Families of rows that turns and mirrors carry onto each other, the same ones carrying the whole set onto itself: the rest of each named row's family, in list order
4 families of 8 rows
dobov: 5 10 22 -4 -2 14 5 -8 3 17 20 -3 -2 22 4 -14 19
Gigu: 11 22 14 -7 0 9 4 3 7 10 40 4 18 9 5 -18 12
Segaz: 17 -9 6 14 7 24 0 7 -17 -3 7 16 5 -4 5 -6 10
nemig: 10 0 -6 24 -1 12 5 15 -8 4 21 6 14 6 4 -14 13
garu: -12 1 2 3 7 18 -11 6 -8 -18 15 -4 4 -6 9 -18 16
pobun: 4 6 -5 9 13 22 -5 11 -16 -9 2 4 14 7 3 -26 8
Zarir: 3 2 24 -6 3 17 2 -13 0 16 20 5 -6 18 -2 -5 16
Lagi: -4 12 18 -9 3 16 1 -9 1 14 17 -6 1 25 -2 -20 16
fup: -7 5 19 -12 9 18 -1 -14 -1 13 17 1 -3 22 -9 -12 15
Mut: 17 2 1 16 3 20 3 15 -13 -3 6 6 11 3 13 -20 11
lufe: 8 5 31 -15 -1 8 4 -4 -2 16 24 9 17 0 -2 0 14
lag: 5 6 -2 21 11 9 16 12 -15 0 18 12 12 8 8 -17 18
gev: 15 23 16 -4 4 3 7 -2 14 5 26 6 16 -2 3 -12 16
sebel: 8 10 20 -9 5 12 10 -4 14 8 24 17 13 -7 -11 1 13
bon: -6 0 6 8 -3 19 -2 15 -5 -14 17 -4 5 -5 13 -15 17
Kasal: 11 7 21 -9 1 16 6 -2 5 13 40 18 13 1 -3 0 10
mifa: -5 17 19 -20 12 3 -5 -4 0 9 20 0 23 10 -3 -19 11
Pife: 4 1 -1 7 9 19 2 -5 -33 -8 13 16 10 5 -12 -12 18
Kar: -1 -6 10 7 -7 23 -3 9 -9 -13 19 2 2 -10 9 -6 18
kino: -2 8 26 -22 12 9 -7 -11 -6 10 21 9 17 4 -10 -6 11
Teg: 6 29 9 -15 4 8 -2 -9 6 -2 21 1 21 3 -10 -20 16
nat: 0 15 13 -19 7 18 0 -9 4 1 18 12 18 -2 -23 -8 13
vus: 11 -11 -2 18 -3 21 0 6 -16 3 20 15 10 0 -8 0 13
vaku: 1 6 -14 17 11 11 -10 6 -13 -4 18 1 15 10 -2 -24 11
Katip: 6 -5 5 16 2 20 16 8 -23 1 15 20 10 3 -6 -6 19
Debe: 4 15 25 -12 0 4 6 4 3 16 24 0 23 7 5 -13 13
dek: 1 -4 -8 10 9 20 -15 -4 -22 -5 17 11 11 4 -16 -10 11
zun: 5 -6 0 6 17 26 -8 2 -21 -8 2 14 7 0 -4 -14 7
zopa: -2 8 16 -19 8 22 -5 -9 -2 6 35 17 14 5 -18 -7 7
govev: 2 10 -6 13 18 9 0 -2 -26 -8 15 8 12 10 2 -23 19
musid: -8 -6 7 2 2 23 -12 1 -13 -17 17 2 0 -10 4 -8 16
Refod: -1 24 9 -18 8 15 -6 -4 0 3 34 4 21 12 -10 -24 10

Same family as vus: Gigu, nemig, Kasal, vaku, dek, zopa, Refod
Same family as fup: dobov, garu, Zarir, Lagi, bon, Kar, musid
Same family as gev: lag, sebel, Pife, Teg, nat, Katip, govev

Families of rows that turns and mirrors carry onto each other, the same ones carrying the whole set onto itself: the rest of each named row's family, in list order
4 families of 8 rows
sogaf: 5 -10 -16 -15 3 2 7 -10 2 3
gopif: 8 22 3 -5 -15 3 0 5 3 17
sutug: -4 9 3 -12 -26 -7 -2 -8 5 15
Gaku: 1 13 2 -10 -25 6 -6 -5 -5 16
zoz: 15 -16 1 4 5 -5 2 -1 -1 -3
vub: 10 -15 3 3 9 -9 5 3 -1 3
fimem: 6 -13 -5 -13 8 -3 9 -6 -3 -6
teka: 13 -6 -2 0 13 -6 12 0 6 8
kodu: 9 17 1 -3 -18 2 -10 16 2 -1
sazu: 4 17 -3 -6 -17 5 -11 14 -4 13
Pobo: -4 -15 -2 -9 9 -2 -2 -7 7 -2
nodef: 3 -13 -13 -10 6 1 8 -2 1 -5
sudu: 12 -19 1 5 4 -4 4 -3 2 3
Detu: 2 12 7 -12 -27 -1 -1 -11 -2 7
baro: -6 16 5 -11 -15 9 -15 -1 0 6
lenib: 1 -11 -10 -13 8 0 9 -1 -3 -4
rume: 5 -8 -8 -15 7 5 10 -8 -5 2
ridu: 12 -16 5 4 6 -3 6 -2 -2 3
zepu: 4 -14 -9 -12 5 -7 10 -4 2 -2
gile: 5 17 -4 -11 -17 1 -11 15 2 10
defar: 19 -6 -3 1 9 0 12 -3 6 0
Zetu: 8 17 -7 -5 -20 8 -12 12 -1 10
Bino: 10 -12 4 6 11 1 -3 4 -6 9
pibag: 1 12 3 -7 -24 -1 -11 -7 -3 18
Budom: 1 11 -2 -10 -25 4 -9 -6 0 17
Sov: -6 12 0 -11 -19 5 -18 -3 7 8
Kuz: 12 20 -1 -3 -19 2 -3 5 9 14
nebe: 2 16 1 -4 -13 -4 -9 20 4 8
fad: 9 19 -3 -12 -18 4 -11 13 -1 7
vunev: 2 -13 2 -7 8 3 -1 -10 2 -9
rof: 3 11 3 -7 -26 1 -11 -8 -4 12
lef: 14 -14 -3 9 7 2 -6 1 3 4

Same family as lenib: nodef, sudu, ridu, gile, pibag, fad, rof
Same family as zepu: Gaku, zoz, vub, fimem, sazu, Zetu, Budom
Same family as Bino: sogaf, sutug, kodu, Detu, rume, nebe, lef

